Named turns come first, each shown by rows before and after it. Which turns, in which order, take the first row of each pair that follows to the second? Write the first one first, as in the answered first pair.
Q_68 (before => after):
[-0.89  0.00 -1.05 -0.04 -0.18 -1.12  1.06  0.52  0.15  0.11 -1.22 -0.63
 -0.05 -0.13 -0.13 -0.40 -0.76 -0.10 -0.98  0.72  0.67 -0.33 -0.28 -1.16
  2.02] => [-0.33  0.06 -0.86 -0.32  0.32 -1.92  0.61  0.02  0.23  0.47 -0.84 -0.66
 -0.31  0.20  0.38 -0.47 -0.83 -0.35 -0.50  0.17  0.43 -0.60 -0.72 -1.25
  2.05]
[-1.53 -1.14  3.42  0.31 -0.66 -0.79 -0.95  0.69  0.67  0.67  2.57  0.17
 -2.43 -1.83  0.07 -0.43  2.21  0.78  3.08  0.06  1.60 -0.95 -1.70 -0.06
  0.54] => [-1.52 -1.12  3.29  0.18 -0.70 -0.41 -1.04  0.92  0.50  0.67  2.68  0.49
 -2.45 -1.85  0.05 -0.33  2.48  0.78  3.14  0.27  1.46 -1.07 -1.47  0.16
  0.35]
[-0.64  0.15 -2.62  1.64  2.56 -4.20  0.25 -0.42 -1.13  0.47 -0.59 -1.37
 -1.04 -2.79 -0.38 -1.53 -1.64 -0.04 -1.95 -1.61 -0.70 -1.05 -2.33 -2.16
  2.66] => [ 0.66  0.53 -2.32  0.70  3.02 -4.59 -0.59 -0.52 -1.11  1.01  0.56 -0.88
 -1.26 -1.96  0.78 -1.54 -1.18 -0.53 -0.96 -2.10 -2.00 -1.59 -2.66 -1.57
  1.87]
Q_477 (before => after):
[ 0.58  2.28  3.12 -0.77 -1.07  1.96 -2.10  2.09  1.98 -0.35  2.52  1.07
  0.38 -0.73 -0.45 -2.01 -0.28 -2.57 -2.14  2.08  2.86  0.49 -0.18  0.76
 -0.12] => [ 0.73  3.16  3.16 -0.98 -1.42 -1.83 -0.63  2.48  2.09 -0.30  1.07 -0.71
 -1.47  0.49 -0.29 -1.74 -0.65 -0.25 -0.04  0.82  3.98 -0.03 -1.10 -1.99
  1.91]
[ 0.25 -0.17 -2.08 -0.94  0.57 -1.04  0.61 -0.69 -1.66  0.37 -0.17 -0.47
 -0.17  0.24  0.44  1.00  0.16  1.06  1.63 -0.53 -1.78 -0.23  0.53  0.85
 -0.02] => [-0.01 -0.34 -1.89 -0.87  0.39  1.03 -0.21 -0.59 -1.52  0.08  0.62  0.44
  0.68 -0.44  0.16  0.72  0.29 -0.19  0.34  0.29 -2.07 -0.04  0.93  1.96
 -0.95]
[-1.38 -1.24 -3.42  0.17  0.22  2.12 -0.57 -2.35 -0.16 -0.85 -0.87  0.21
  1.15 -0.45  1.00  0.35 -1.46 -1.92  0.50 -1.37  1.82 -0.23  0.33  0.01
  1.48] => [-1.55 -0.75 -3.02  0.26 -0.35  2.44 -0.64 -1.88  0.10 -0.92 -0.71  0.27
  1.01 -0.52  0.66 -0.12 -1.72 -2.26  0.23 -0.97  2.34 -0.06  0.40 -0.32
  1.72]
[ 3.03  1.99 -1.99  0.40  1.21 -3.39 -1.85 -3.42  0.67  1.61  1.34 -1.18
 -0.36  1.62  3.43 -0.96 -1.97 -2.04  0.29 -0.96 -2.59  0.50 -2.26  0.35
  1.31] => [ 2.94  1.60 -2.01  0.45  1.31 -1.41 -2.54 -3.66  0.72  1.47  2.05 -0.22
  0.45  1.03  3.28 -1.13 -1.69 -3.37 -0.94 -0.18 -3.03  0.72 -1.84  1.63
  0.32]
Q_196 (before => after):
[-1.74 -1.62 -0.13  0.32  0.26  4.83 -1.31  0.32 -1.08  0.52 -3.41 -1.42
 -0.54 -0.96 -2.10  2.39  0.51 -1.30 -0.41  4.06  4.96  0.23 -0.29  3.48
  1.04] => [-2.20 -1.37 -0.27 -0.36 -0.39  3.46 -0.10  1.63 -1.61  0.10 -4.51 -2.03
 -1.79  0.10 -1.89  3.23  1.30  1.00  1.09  3.36  5.23 -0.36 -0.04  2.11
  1.53]
[ 0.80  4.13  0.82 -0.04 -0.20 -2.14 -3.12  3.60  1.05 -0.54  2.87  3.18
 -0.39 -0.48  0.43 -2.99 -1.91 -1.48 -0.21  2.37 -0.33 -3.38  3.17 -0.76
  1.97] => [ 0.33  3.77  0.73  0.72 -0.08 -1.12 -3.30  3.18  1.29 -0.56  2.79  3.18
  0.21 -1.29 -0.14 -3.25 -2.45 -2.40 -1.32  2.92 -0.03 -2.88  3.21 -0.12
  1.98]
[ 0.65 -0.99  0.78  1.78  0.61  1.76 -1.95 -0.73  0.15 -0.14  0.91  1.37
  1.78 -1.24  0.77 -1.03 -0.58 -1.41 -1.81  0.03 -1.87  1.11 -0.34  1.56
 -1.05] => [-0.75 -1.62  0.36  2.67 -0.07  2.19 -0.69 -0.47 -0.07 -0.68 -0.60  0.73
  1.82 -1.86 -0.36 -0.76 -0.73 -0.55 -2.41  0.33 -0.76  1.62  0.15  0.93
 -0.34]
Then:
Each pair is two turns apart.
[ 3.88  3.51  3.89 -4.37  0.33 -1.36 -0.45  1.03  0.93 -0.61  5.83 -1.08
 -1.99  2.70  3.27 -1.93 -1.22 -3.56  1.19  0.64 -1.10 -2.86 -2.57 -0.71
 -3.08] => [ 2.41  4.58  3.92 -4.60 -1.61 -0.01  0.56  3.68  0.59 -2.11  5.20 -0.70
 -2.67  2.77  2.32 -1.85 -0.61 -1.86  1.26  1.55 -0.75 -3.12 -1.59 -1.80
 -3.08] -> Q_68 then Q_477
[-2.81 -1.83  1.70 -1.17  0.20  1.23  0.10  1.15 -1.04  0.59  1.14  2.16
 -2.38  3.24  1.26  2.16  3.03  1.82 -0.42 -0.37  1.05 -2.07  0.53  1.86
 -2.12] => [-3.26 -0.56  2.66 -0.76 -0.85  1.99 -0.04  2.20 -0.48  0.11  1.46  2.25
 -2.76  2.78  0.45  1.08  2.23  1.51 -1.08  0.30  2.17 -1.87  0.59  0.91
 -1.48] -> Q_477 then Q_477
[ 1.07  2.44 -0.99  0.69 -1.64 -2.61  3.06  1.04 -4.14  0.65 -1.12 -3.42
 -2.43 -1.92  0.57 -0.65 -2.06  4.10  0.41  0.44  0.53  0.07 -0.50 -0.82
  4.13] => [ 4.38  3.80  0.02 -1.31 -0.49 -3.30  0.36  0.08 -3.85  2.03  2.30 -2.00
 -2.29 -0.84  3.00 -1.43 -1.62  1.66  1.21 -0.17 -2.02 -0.87 -1.30  0.77
  2.52] -> Q_196 then Q_196
[ 1.41 -1.00 -0.10 -2.39  1.24  1.26 -1.97  0.81  0.08  1.64  2.24  1.16
 -0.16  1.50  1.96  1.91  2.22 -0.47  0.85 -0.48 -2.22  0.02  0.56  2.56
 -2.88] => [-1.03  0.03  0.74 -0.92 -1.14  4.60 -1.70  2.95  0.97  0.13  1.78  1.62
  0.00 -0.22 -0.61  0.46  0.94 -1.03 -1.87  1.79  0.27  0.85  1.50  1.46
 -2.15] -> Q_477 then Q_68
[ 0.32  3.44 -2.29  1.64 -2.21 -1.67  3.16  0.02  0.07 -1.73 -3.25 -3.38
  0.00 -1.80 -1.80  0.98 -3.09  1.54  2.80 -1.02 -2.06 -2.65  0.86 -0.62
  2.07] => [ 3.10  4.58 -1.47 -0.27 -1.24 -2.54  0.80 -0.55  0.35 -0.64 -0.34 -2.28
 -0.15 -0.68  0.53  0.33 -2.67 -0.24  3.86 -1.78 -4.22 -3.70  0.09  0.59
  0.63] -> Q_196 then Q_196
[ 2.13  1.11  0.58 -1.44 -0.46  0.76 -1.83  0.37  1.69  0.71  1.74  1.07
 -0.18 -0.14 -0.46 -0.91 -0.61 -0.23 -0.17  0.08 -0.43 -1.02  0.50  0.95
 -2.10] => [ 1.66  1.57  0.92 -0.74 -1.03  0.70 -1.64  0.47  2.17  0.49  1.43  0.76
 -0.33 -0.73 -1.08 -1.49 -1.49 -0.51 -0.78  0.32  0.60 -0.53  0.43  0.37
 -1.24] -> Q_477 then Q_196
[-0.30  2.22  0.97  0.66 -1.13 -5.18 -1.26 -1.89  2.19  2.56  0.71 -0.94
  0.77 -1.73 -0.48 -1.78 -3.54  2.61  1.31 -2.72  0.98 -1.57 -1.05 -1.88
  1.83] => [ 1.49  1.08  0.13 -0.98  0.46 -4.41 -2.48 -3.02  1.24  3.37  2.39  0.48
  1.90 -0.98  1.41 -0.69 -1.50  1.72  2.13 -3.31 -2.22 -2.12 -0.66  0.94
 -0.77] -> Q_68 then Q_477
[-0.24  3.33 -0.38  0.09 -0.43 -0.19 -1.39  0.97  0.31  0.62  1.64  2.37
  0.91  0.92  0.56  0.02 -1.60  0.61 -0.49 -0.23 -2.80  1.12 -1.96 -1.74
 -2.25] => [-1.47  3.05 -0.59  0.79 -1.21  1.21 -0.79  1.61  0.25  0.02  0.83  2.32
  1.19  0.22 -0.46 -0.03 -1.65  1.11 -1.32  0.57 -2.21  1.62 -1.45 -1.83
 -2.04] -> Q_68 then Q_68
[-0.47 -1.04 -1.45  1.17  0.30 -1.43 -1.56 -1.90 -2.73  1.45 -1.74 -1.03
  1.85 -0.89  0.10  1.10 -0.02 -2.24 -3.10 -1.00  0.46 -0.80  1.99 -0.59
 -1.12] => [-0.48 -0.35 -0.90  1.17 -0.16 -0.42 -2.24 -1.43 -2.35  1.26 -0.94 -0.63
  1.78 -1.22 -0.18  0.23 -0.42 -3.00 -3.64 -0.49  0.83 -0.73  1.90 -0.62
 -1.18] -> Q_68 then Q_477
[-0.43  1.56  3.00 -1.64  1.41  0.74 -0.48  2.45  0.88  2.47 -0.98 -2.29
 -2.55 -2.76 -2.38  0.30  2.36  0.03 -1.01 -0.41  3.78 -0.64  1.23 -0.53
  1.74] => [ 0.58  0.64  2.24 -1.91  2.80 -1.59 -0.23  0.87  0.23  3.32 -1.55 -2.90
 -2.59 -1.86 -1.21  1.28  2.79  0.69  0.35 -1.80  2.81 -0.89  0.61 -0.21
  1.98] -> Q_68 then Q_477
[-1.14 -1.46  1.43  1.48 -0.09 -1.48  2.54  0.29 -0.72 -1.23 -2.89  1.55
  0.56 -2.14 -0.55 -1.13 -3.88  2.44  0.44  0.37 -1.44  0.47  1.83  2.73
  0.25] => [-0.64 -1.87  1.27  0.78  0.26 -1.75  2.47  0.22 -1.11 -1.03 -2.42  1.88
  0.54 -1.59  0.22 -0.48 -2.99  2.79  1.21  0.00 -2.60 -0.06  1.91  3.27
 -0.53] -> Q_196 then Q_477
[ 2.28  1.34 -2.03  0.60 -1.07 -0.07  0.27 -1.56 -1.33 -0.91  0.31  1.50
  1.97  0.39  2.99  0.37 -0.28  0.19  0.35  0.19 -6.40 -0.21  2.44  1.98
 -2.30] => [ 0.93  4.44  0.35  1.12 -4.35  1.50  0.02  1.49  0.45 -2.05  0.85  1.53
  0.74 -0.42  1.04 -2.44 -2.36 -0.34 -1.40  2.00 -3.09  0.23  2.33 -0.84
 -0.51] -> Q_477 then Q_477
[-1.14  2.34  2.60  1.49 -2.34 -3.29 -0.21 -2.41  1.61 -0.61  0.62 -3.31
  0.29 -0.98  1.61 -2.03 -6.09 -3.47 -0.30  2.26  2.72  1.34 -1.58 -0.73
  3.87] => [ 0.33 -1.15 -0.26  0.66  1.25 -5.41  0.48 -5.99 -0.23  0.67 -0.37 -3.71
  1.53  0.41  3.88  1.33 -3.61 -2.60  1.97 -0.11 -0.92  1.01 -1.57  2.23
  2.04] -> Q_477 then Q_477
[-0.08  1.34 -0.21 -0.04 -1.16  2.46 -1.50 -0.02 -0.16 -0.67  2.01  0.69
  0.79 -1.47 -0.46 -0.83 -0.35 -1.31 -1.68  2.48  0.58  1.06  1.07  0.37
 -1.40] => [-0.19  2.78  0.51 -0.26 -2.27 -0.11 -0.59  1.26  0.15 -0.91  1.16 -0.50
 -0.89 -0.63 -0.46 -1.10 -0.96  0.57 -0.31  1.92  2.11  0.55  0.61 -2.28
  0.57] -> Q_477 then Q_196
[ 0.50  0.92 -2.32  0.78  1.12 -0.65  0.53 -0.57  0.39  1.73  2.42 -1.94
 -0.36 -0.72  1.06 -0.34  0.79  2.54 -0.57  0.30  0.93  2.49 -0.72  1.80
  0.18] => [-0.07  0.68 -2.35  1.05  0.92  0.15  0.59 -0.45  0.30  1.43  2.27 -1.75
 -0.02 -1.18  0.60 -0.34  0.74  2.40 -1.18  0.60  1.16  2.66 -0.49  2.05
 -0.10] -> Q_477 then Q_196
[-0.94  1.93  4.10  0.93 -2.41  1.04  0.60  0.39  2.20  0.32  2.55  1.05
  2.09  0.54  1.98 -2.51  2.61 -2.09 -0.93  1.02 -0.03 -1.38 -1.33 -0.10
 -1.39] => [-0.80  2.58  4.40  1.01 -2.52 -0.67  0.95  0.48  2.54  0.58  2.04  0.27
  1.41  0.86  1.96 -2.79  1.90 -1.53 -0.32  0.59  0.80 -1.49 -1.89 -1.41
 -0.23] -> Q_477 then Q_196
[-1.94 -3.08 -0.22  2.02 -0.27  1.54  1.77 -1.40 -0.92 -1.19 -2.34 -1.93
  0.85 -0.64 -1.07  0.32  0.13  0.44 -1.45 -0.16  0.89 -0.19  0.00  0.04
  1.90] => [-1.26 -3.54 -0.71  1.07  0.39  1.05  1.95 -1.35 -1.74 -1.10 -2.40 -1.69
  0.64  0.49 -0.22  1.47  1.68  1.46  0.01 -0.82 -0.64 -0.86  0.19  0.70
  1.05] -> Q_196 then Q_477
[-0.76  2.65 -2.30 -0.54 -2.17 -1.25  1.10  2.04 -1.41 -2.24 -2.24 -0.23
 -0.84  1.69 -0.91  1.51 -0.49  3.87  1.77  2.20 -0.95 -1.73  2.62 -1.39
 -0.91] => [ 1.31  2.48 -2.28 -1.84 -0.73 -0.98 -0.60  0.84 -1.73 -1.20 -0.09  0.93
 -0.26  2.38  0.84  1.78  0.40  2.41  2.33  1.53 -3.55 -2.43  2.54  0.78
 -2.71] -> Q_196 then Q_477
[ 1.01  0.22 -2.30  0.14  2.28 -1.65  0.16  0.73 -1.30 -0.74 -0.81 -2.67
  1.15  1.26  0.94  0.29  0.59  0.48  0.57 -0.03 -1.87 -0.75 -0.34  1.54
 -2.84] => [ 0.32  0.60 -1.96  0.38  1.33  1.18 -0.64  1.79 -1.07 -1.37  0.08 -1.48
  1.68  0.31  0.06 -0.54  0.49 -0.43 -0.95  1.50 -1.61 -0.49  0.37  2.30
 -3.53] -> Q_68 then Q_477
[ 2.61  1.89  0.48  0.15  0.25 -0.84  0.22 -2.91  0.98 -0.70 -0.97 -1.54
  0.07  0.77 -0.55 -1.50  0.63 -2.60  2.00 -2.26 -1.74  0.08  1.13  1.20
 -2.70] => [ 1.98  2.24  0.85  0.26 -0.62  1.41 -0.04 -1.86  1.17 -1.12 -0.46 -0.86
  0.57  0.18 -1.21 -1.93  0.66 -3.17  0.78 -1.05 -1.66  0.21  1.89  1.60
 -3.31] -> Q_477 then Q_68
[ 0.35 -1.91  1.51 -1.06  1.35 -0.35  0.12  1.58  0.78  3.51  1.48 -1.81
 -3.19  1.62 -0.05  0.93  0.49 -0.37 -0.80 -0.67  4.21 -1.71 -1.57 -2.71
  1.39] => [ 1.24 -1.52  1.60 -2.19  1.40  0.49 -0.82  2.20  0.46  3.57  2.85 -0.75
 -3.14  2.38  0.81  1.05  1.51 -0.56 -0.18 -0.61  2.66 -2.35 -1.09 -1.68
  0.04] -> Q_68 then Q_68
